In the rows, zero is written as 128.
One turn sends every row of this set to another row. A few are shown first. Where does it send the rows asked after them?
difo: [145 121 165 139 116 120 132 147 141 169 149 115 122 152 144 132 124 119
 123 138 138 103 148 132 113 154  83]
gelu: [126 121 133 147 112  98  84 117 140  86 135 107 134 118 123  90  65 145
 151 116 115 111  97 145 112 123 106]
vofid: [148 147 134 100 145 143  86 119 113 149 109 156 141 123 110 142 117 138
 145  86 147 122 135 126  98 141  93]
gase: [113 107 101 150  75 115 148 119 128 111 157 149 109 103 129 137 106 173
 157 165 127 119 109 140 123 139  86]
Bov: [152 125 121 121 104 114 106 129 165 122 133 149 118 142 142 140 114 130
 138 200 139  89 120 137 112 123  92]
sok: [105 129 124 137 111 105 102 127 159 114 131 149 114 114 123 127 103 146
 138  73  96 146 122 137 148 155 146]
Duze: [118 115 139 140 134 122  81 154 138 152 118 123 120 153 148 127 110 139
 147 107 129 145 181 143 105 136  92]
rilop: [ 83 143 109 109 123 108 141 106 113 175 135 167 117 118 136 146 110 145
 145 150 120 138 119 124 131 144  67]
Ravil: [ 82 109 142 142 119  88  94 137 160 138 131 132 100 101 146 116  84 127
 149 111 105 160 126 154 138 122 101]
Nar: [117  95 106 153  97 102 133 124 129 137 148 133 126 110 122 112  84 166
 169 154 118 142  87 129 132 125  66]
Rodu: [133  91 171 110 113 112 103 141 169 153 131 140  86 109 125 115  93 125
 176 134 139 141 133 123 147 140  70]
Kig: [137 141 150 115 160 108 116 143 133 173 116 162  99 100 129 133 124 148
 156 119 125 116 137 119 130 153  57]
Bel: [130 157 138  68 134 118 131  88 152 128 134 118 123 128 107 127  87 177
 122 131 129 126 163 131 115 147  94]
tetek: [155 136 128 121 124 101 136 110 115 111 168  97 115 110 125 129  89 163
 155 132 123 147 127 138 111 190 105]
miva: [131  99 148 124  74 134 142 125 137 167 170 118 121 106 122 132 114 145
 149 109 123 104 130 142 150 155  95]
nul: [132 162 125 112 126 105  83 103 111 104 136 125 128 145 102 120 104 160
 122 149 154  83  95 139 124 160 103]
tuse: [108 136 100 144 127 125  97 109 113 127 125 171  80 131 106 140 122 182
 148 110 149 116 108 132 153 155 100]
mabut: [101 123 112 114 108 102 133 106  97 134 180 135 118 137 127 159 120 156
 129 133 111 123 100 122 133 173  96]
Motud: [131 161 137  87 123 124  94 104 163 141 106 161 151 146 132 135 100 114
 113 138 135 125 123 123 120 134 124]
Bola: [144 154 111 103 110 106  91 112 126 106 115 147 136 130 111 123 102 162
  88 151 151  96 116 147  98 132  91]
Fuvo: [159  98 149  97 106 129  96 102 133 124 163 110 117 125 153 130  75 124
 177 153 124 133 131 129 113 150  83]
Gep: [126 120 158  97 117 103  80 113 148 124 151 112 137 153 145 136  92 107
 108 158 134 124 108 138 112 130 108]
vuga: [145 121 145  92 103 135 114  99 161 131 144 109 132  95 143 124  78 170
 143  91 108 111 145 144 138 135 121]
duko: [ 90 130 116 100 123 119 108 123 126 147 129 134 108 140  91 130 107 173
 152 117 134 161 181 141 119 150  76]
zam: [103 124  81 127 110  98 113 130 112 133 121 174  83 125 107 134 122 179
 130 120 139 104 120 136 125 134  68]
vum: [126 111 110 146 115 105  74 149 174 115 108 163  82 126 134 122 108 134
 151 118 115 103 138 150 125 107 100]
pip: [163 130 120 133 126 121 108 115 162 156 127 157 129 134 123 131 106 131
 136 197 126 128 106 131 127 122  68]
gino: [128 123 119 151  87 113  95 119 152  77 125 137 125  93 125 107  79 160
 128 115 116 125 122 164 108 122 118]
zusun: [140 135 134 118 115 118 112 124 131 115 129 121 126 116  79 123 101 154
 142  80 159 160 125 138 111 167 128]
sadi: [146 131 122 159 141 136  74 114 174 127 104 176  89 129 127 128 105 132
 145 119 117 130 127 141 137 115 105]

sadi moves to pip
Gep moves to mabut
zusun moves to vofid
Where do these go?
vuga moves to Bel
gino moves to Bola

